In the data rows, the value 128 means zero.
Here are some numbered points:
[134 102 138  94 111 123 118 149 204 122 191 159  82 139 110  87] 0
[156 170 115 151 120 132 151 137 121 139  99 110 146 145 112 128] 1
[137 138 135 102 109 148 143 138 108 106 102 137 119  99 139 113] 2
[ 30 143  96 101 138 184 110 152  55 168  74  90 159 139 203 239] 3
[ 73 139  58 113 159 182 121 163  14 172  32 118 198 157 164 200] 4
[172 109 150 121 119 132  92  41 241  34 255 126  28  95  83  90] 5
[154 146 115 149 123  75 116 136 130 129 137 101 148 142 123 157] 6
[128  29 239 178 133 116  91 131 136 110 217 176   0  74  50   0] 7
[102 166 104  58 192 195 117 165  79 138  28  97 190 132 185 176] 8
[178 154 125 132 128 114 100  75 188  89 175 138  71  70  92  88] 9
[130 144 110  99 166 119 116 129 117 183  98 113 196 163 142 191] 10
[133 112 126 144 112  98 103 126 206 103 183 151 113 104 120 139] 11
[136 149 160 192  73 137 143 149 180 150 131 118  86  77  89 136] 12
[148  77 165 151  94 138 121  81 114 103 173 148  57 110 110  27] 13
[144 103 122 138  94  85 125 139 130 141 131 124 124  93 108  96] 14
[177 111 212 167 115 123 114  89 216  69 229 193   0 107  73  30] 15
[136 149 112 151 134 115 111  96 212  53 242 178  38 142 134  72] 16
[131 144 133 116 148 108 166 103 124  98  99 112 121 120 144 100] 17
[158 115 149  83 141 134 101 108 187  67 223 173 105  86  87 123] 18
[ 59 109 124 130 176 143  97  79 190  69 218 149  45 102 150 116] 19
[161 111 231 156  84  96  99 139 107 164 141 130  49 127  80 116] 20
[129 136  92 130 146 125 126 103 146 130 158 110 151 115 143  85] 21
[155 148  96 123  86 122 117 118 159 147 123  90 190 135 160 101] 22
[143 109 218 185  90 130 148  97 134 115 174 127  91  84  97  85] 23
[ 75 172  69  61 156 187 146 138 129 127  92 117 165 151 123 126] 24
[112 145 108 121 184 137 118  90 157 106 203 142  70 144  93 122] 25
[146 136  96 114 116 131 111 160 169 124 102 126 173 173 168 132] 26
[149 114 120 138 113 131 114 150 104 126 100  92 137 127 163 116] 27
[129 147 147 147 123 119 122  87 170  90 189 121 135 113 112 104] 28
[111 125  95  97 126 161 125 142 117 129  78  90 163 150 138 186] 29
[146  98 113 146 131 141 107 119 125 114 140 146 122 107 124 103] 30
[199 146 172 129  84 103 137  99 172 111 155 135  77  90  74 103] 31
[128 129  89  69 160 131 150 165  85 140  99 119 188 144 150 152] 32
[180 175  95 111  94 135 123 150 176 158 115 132 142 166 167 138] 33
[141 166 106 149 135 122 101 134 180  82 126 122 102 105  91 126] 34
[151 149  83 129  90 131  96 107 173 136 159 103 149 104 104  94] 35
[126 145  80 124 175 133 121 168 157 111  86  72 178 165 129 131] 36
[113 141 117  56 120 112 111 160 113 175 102 130 194 141 184 144] 37
[118 124  98 143 109 111 119 143 179 122 153 141 147 116 125 145] 38
[147 146  87  84 141 131 160 137 107 139 126  83 142 156 132 116] 39
[130 111 117  92 138 117  96 103 185  79 168 133 126 110 119 141] 40
[ 30 133 104  72 203 156 116 154 105 135  99  97 182 137 155 175] 41
[134 157 125 137 134 126 135  88 169 101 194 115 149 111 130 101] 42
[122 134 136 122 107 147 163 135 141 140 131 108 160 145 123 140] 43
[155 148 142 119  98  86 143 113 233 111 194 111  70  89 127  96] 44
[102  93 247 227 103 124  89 139  51 163 126 181  12 121  86 127] 45
[138 145 116 113 171 117 147 157 122 141 135 130 161 142 138 181] 46
[132 105 151 167  86 136 152  93 151 144 156 130 119  98 127 157] 47
[130  93 226 196  94 141  85  95 126 124 138 155  55  72  73  55] 48
[148  76 223 191 112 121  99 127 142 148 131 151  16  91  75  94] 49
[152 117  98 107 122 140 120 109 163 123 142 142 149  93 107 125] 50
[149 121 123 123  92 145 130 144 127 123  92 151 151 123 145 178] 51
[137  72 191 151 129 144 171 127  92 114 142  99  87 146 132  54] 52
[ 86 166 133 138 176 144 146 106 172 103 225 133 112 120 148 152] 53
[111 176 100  77 187 114 145 154  85 181  76  92 152 132 133 138] 54
[ 95 159  92 137  99 120 130 118 149  82 155 152  95 158 140  84] 55
[129 118  66 117 191 120 119 130  64 173  27 109 185 121 205 158] 56
New points follow, each followed by the numbers of its two nearest points above by angle, nearest first.
[ 75 126 176 133 154 117 105 108  37 121 132 119 104 110 110 112] 45 48
[143 161 104 136 134 122  96 128 200  81 149 126 106  91  88 132] 34 9
[124 158 121 150  85 118 157 130 124 115 118 106  93 108 147 137] 12 2
[ 95 119  96  82 135 138 100 125 209 120 204 158 130 130 150 165] 40 11
[143  88 137 182  76 132 148 116  85 134  84 128 185 147  98 147] 51 1
[ 60 128 114  98 176 170  91 127 148  96 244 180   0 150  83 161] 25 19
[155 106 127 127  88 140 133 142 107 133  69 151 156 118 143 185] 51 29
[153 134  99  80 149  99 173 121 134 142 110 128 206 167 152 129] 32 10
[ 23 119 185 173 136 138  88 133  12 153 160 186   0 115 136 140] 45 49
[152 111  96  97 133 153 110 107 165 126 158 154 148  88  93 122] 50 18
[177 108 162 131 114 121 101  57 238  42 255 133  44  95  90  87] 5 15
[126 124  77 123 140 133 158 120 114 167  74 118 168 136 164 143] 56 4
[154 115 108 138 106 136 123 167  73 139  47  71 151 126 189 133] 27 56
[ 84 161 121 124 135 106 116 148  89 161 137 126 135 151 135 121] 54 37
[130 127  76  76 127 175 129 141 135 131  71  84 190 164 132 204] 29 8
[108 144 111 119 167 128 112  95 157 102 195 145  89 149 106 127] 25 19
[132 136 107 122 124 134 114 150 183 132 147 124 179 139 106 129] 38 26
[151 134  99 130 119 111 123 141 148 131  95 117 160 129 162 151] 26 33
[133 154  98 103 167 122 110 128 107 172  99 115 197 169 148 202] 10 46
[116 109 220 207 108 127 105 138  63 154 123 173  40 127 107 127] 45 20
[148 137 111 133 106 142 107 159 224 126 177 134 168 126  94 119] 38 35
[140 107 128 143  70  93 116 126 134 108 110 100 123  86 113 124] 14 12
[118 129 130 127 166 129 111  98 169 111 196 152  62 138  93 116] 25 16
[156 130  78 140 153 103 170 137 139 167  85  86 144 117 159 165] 56 54
[128 105 210 190 110 128 123 128  78 121 116 134  88 112 131 136] 45 20
[162 176  85 131 100  84 149 176 136 115  73 124 163 101 107 131] 1 6
[118 161 120 124 145 108 114 114 121 127 111 118 121 176 152 146] 10 54
[185  95 236 182 107 115 121  89 216  73 223 196   0 101  70  25] 15 7
[162  89 184 125 111 116  86 133 101 120 145 104 113 128  98 141] 20 49
[172  91 225 187 107 103 115  62 198  61 250 154   0  58  69  19] 15 7
[161 135 105  95 128 142 116 134 196 140 201 148 111 112 146 114] 0 44
[ 90 104  96 111 160 120  98  92 212  54 208 151  67 102 124  95] 19 16
[186 147 165 135  83 102 130 102 153 118 149 141  96  94  83 107] 31 9
[118 145 132  94 163 178 116 143 108 120  73 119 140 114 155 133] 8 41
[126 141 141 160  93 120 143 130 126 121 120 116  77 106 130 129] 12 49
[143 123 198 149  90 108 110 143  98 161 129 131  74 140  91 136] 20 45
[102 170 119 121 128 102 106 154 103 162 157 122 126 141 125 108] 54 37
[132 136  90 117 147 126 129 115 135 130 145 111 158 118 144  98] 21 22
[108 175 130  94 103 116 128 117 158 101 121 118 171 118 144 146] 22 37
[155 125  76  98 125 121 118 107 187  96 163 144 155 142  90 105] 50 40
[121 123 160 138 148 131 107  96 108 131 139 152 100 156  99 125] 45 48
[151  71 156 171 117 149 140 125 136 114 108 116 111 131 108  71] 52 13
[ 88 158  77 127 132 122 151 171  36 167  58 114 156 172 169 165] 4 3
[  0  45 255 165 116 145 101  82  59 120 139 202   0 114  92 102] 45 48
[153  99 139 137  90  78 118 140 143 148 133 117 111  88  98  86] 14 31
[121 131 129 100 160 103 161 145 117 151 127 129 142 160 122 153] 46 10
[ 38 113 128 107 187 151 100  77 153  47 215 154  43 145 113 114] 19 25
[ 54 121 194 142 174 121 102  99   3 129 123 114  93 102 101 103] 45 48
[ 13  76 203 188 166 130 135 130  63 112 148 143   0 151 120 116] 45 7
[147  98 239 225  85 121 118  73 204  52 215 223   0  95  38   0] 15 7
[106 157 103 129 166 120 115 167 172  91 131 123 180 133 144 150] 36 26
[142 171  92  96 102 132 145 119 112 118  80  78 189 164 154 173] 29 10
[126 150  68 103 117 121 137 136 187 123 200 111 145 156  99 163] 38 40
[  0  69 199 170 185 141 139 139  35 113 131 143   0 165 134 130] 45 52
[157 136  95 125 118 115 114 136 146 137  87 115 161 127 162 158] 26 33
[113 132 135 114 106 163 164 137 147 152 118 105 171 155 135 147] 43 29
[113 114 120 146 112 134 130 160 153 158  96 128 124 156 153 140] 26 33
[ 97 161 112  77 185 178 122 155  81 139  46  98 180 127 176 171] 8 4
[132 103 167 129 112 138 150 124 131 141  81 105 149 156 121 118] 43 52
[133 173 100 136 142 127 111 127 162  79 114 122 106 110 101 147] 34 9
[178  86 213 181 109  96 113  62 234  47 255 152   0  51  69   3] 15 5
[148 110  92 147 141 156 104 115 119 108 141 143 133 112 138 119] 30 50
[115 148  71 126 152 108 122 104 205 127 196 119 162 141 153  84] 21 42
[147 152 106 105 164 113 108 121 109 186  95 108 211 170 138 203] 10 46
[130  95 228 201  89 139  85 103 130 132 133 151  62  88  88  62] 48 49
[159 146 150 145 121 116 124 152  76 154 125 163 128 126 150 148] 45 51
[122 131 123 108 100  92 135 163  76 154 110 157 139 109 173 155] 37 51
[177 109 219 175 109 127 107  94 221  68 246 191   0 100  69  31] 15 5
[159 172 111 101  87  99 150 100 178 145 112 108 138 130 144  95] 22 33
[112  99 224 207  96 128  95 134  64 148 134 167  24 115  94 117] 45 49
[149 139  68 103 133 100 120 133  87 125 121 115 197 139 134 154] 32 10
[149 178  86 117 121  91 150 171 125 130  72 115 160 109 113 133] 1 54
[ 70 117 109 142 123 132 127 162 117 150 112 145 111 167 167 151] 3 4
[150 148 115 142 123  83 127 146 117 143 116 103 154 150 126 155] 6 1
[161 149  82 149 129 143 157 136 115 140  97 119 172 111 118 136] 1 56
[138 104 134 175 102  93 150  86 142 141 133 131  87 115 106 127] 47 49
[170  91 133 140 111  86 161 149 138 149 170 113 133 144 122 109] 14 6
[146 171 112 147 137 121  92 129 206  67 135 122  89  93  83 130] 34 9
[141 120 106 117 133 159 114 111 166 136 122 147 143 101 131 149] 50 40
[146 149 110 113 153 119 108 120 109 169 112 110 198 165 129 178] 10 46
[163 176  87 109 146 145 109 133 174 104 195 109  95 145 106 132] 25 16
[111 158 119 128 148 144 136  89 141  95 183 116 161 123 140 126] 42 53
[ 47 116 145 157 157 118 113  71 170  41 239 223   0 104 114  92] 19 16
[147 132 122 159 124 110  99 104 122  84 127 106 111 112 140 148] 34 6
[133  93 147 116 107 104 112 110  95 133  90 157 148 134 109 157] 51 4
[161 124 165 145 118 102  91 127 200  96 196 154  76 123  77  76] 15 5
[155 150 106 108 140 123 159 117 129 126 109 143 138 108 112 112] 17 50
[109 173  59 114 128 164 150 145  64 137  63 115 189 166 188 202] 4 29
[148 121 123 169 126 122 149  97 160 129 142 101 116 135 138 151] 47 44
[130 116 121 127  64  80 123 135 125 105  98  95 128  84 122 136] 14 27
[ 54 157  56 123 211 162 135 185  17 192  43 132 217 181 179 201] 4 3
[145 133  85  68 137 129 118 172 101 130  73 118 172 167 164 165] 32 29
[114 154  80 139 143 133 140 156  84 135  90 128 161 151 126 127] 4 32
[165 169 115 116 125  91 132 141 194 117 124 149 134 153 153 145] 33 26
[ 18 101 140  98 195 161 105  65 134  36 233 161  20 154 116 104] 19 25
[ 81 149  92  86 143 171 132 122 143 116 118 136 133 146 111 103] 24 41
[  0  97 255 152 145 164 122  92   0 163 138 161   0 126  80  92] 45 48
[154 107 119 125  87 133 141 136  89 136  77 149 153 124 136 181] 51 4
[119 131  71 106 183 120 131 130  74 171  38 110 182 132 199 167] 56 4
[ 87 103 104 116 160 110  99  90 201  52 200 158  63  96 136  91] 19 16
[151  88 146 137 106 121 108 137 150 134 115 140 139 146 128 153] 51 26
[ 50 134 101  77 185 150 118 151 109 135 110  99 183 130 145 171] 41 8
[ 83 136 186 104 117 101 100 142  98 128 119 163 134  91 138 128] 45 20
[141 129  64  90 146 165 125 118 176 139 117 144 170 110 149 178] 50 29
[138 146  62  72 159 171 182 160  70 166  92 142 221 170 174 215] 32 4
[129 147 112 115 177 115 138 165 111 151 135 140 157 149 154 189] 46 10
[162 180 119 161 121 128 149 142 125 129 100 117 138 134 112 127] 1 33
[  0  46 255 172 110 146 101  91  57 130 131 210   0 100  94  92] 45 48
[104 144  57 121 168 161 114 175 101 158  89 116 167 133 133 179] 4 8
[176  97 162 107  86 119 122 162 121 126  90  89 125 161  94 151] 20 27
[194 119  90 110  97  90 113 129 151 126  70  96 134 145 113  99] 22 33
[100 155  95  66 188 181 119 164  79 140  39 104 184 132 176 174] 8 4
[122 106 130 148  94 105  94 127 172  98 126 142 124 102 153  90] 11 14
[188 115 122 127 135  79  95 120 141 117 114 146 147 122 122 104] 14 30
[140 158 102 140 135 129 102 134 179  84 124 123 102 106  90 140] 34 9
[139 158 107 106 167 118 109 125 109 184  98 102 209 167 143 201] 10 46
[144 128 107 145 125  94 160 112 122 158 148 142 164  95  99 122] 14 50
[200  56 255 235  83 102  94  52 255  43 255 202   0  91  75   0] 15 7
[143 136 165 180  74 128 137 151 162 147 121 119 105  89 103 141] 12 47
[117 138 101 161 116 114  96 116 232  24 255 123  30 133  89  56] 16 5
[170 154 130 137 125 134 144 102  93 136  96 110 112 150 125 151] 1 39
[ 93 183 106  96 165 177 132 154 182 103  90 100 136 149 146 129] 24 36
[161 108 124 129 111  88 161 154 129 154 165 122 137 149 125 104] 14 6
[192 127 152 115  79  93  97 107 206  94 164 152 105 127  65 141] 31 11
[123 130  70  86 138 175 126 150 126 135  76  91 185 157 133 202] 29 8
[144 117 130 129 101  89 130 142 121 145 116 123 131 101 119  97] 14 20
[177 147  82 159 120 145 166 143 108 143  90 112 177 107 109 125] 1 22
[136 147  95 119 113 135 113 180 166 137  81 120 189 180 185 138] 26 33
[162 180 120 110 121  88 136 151 196 108 124 150 139 156 157 150] 33 26
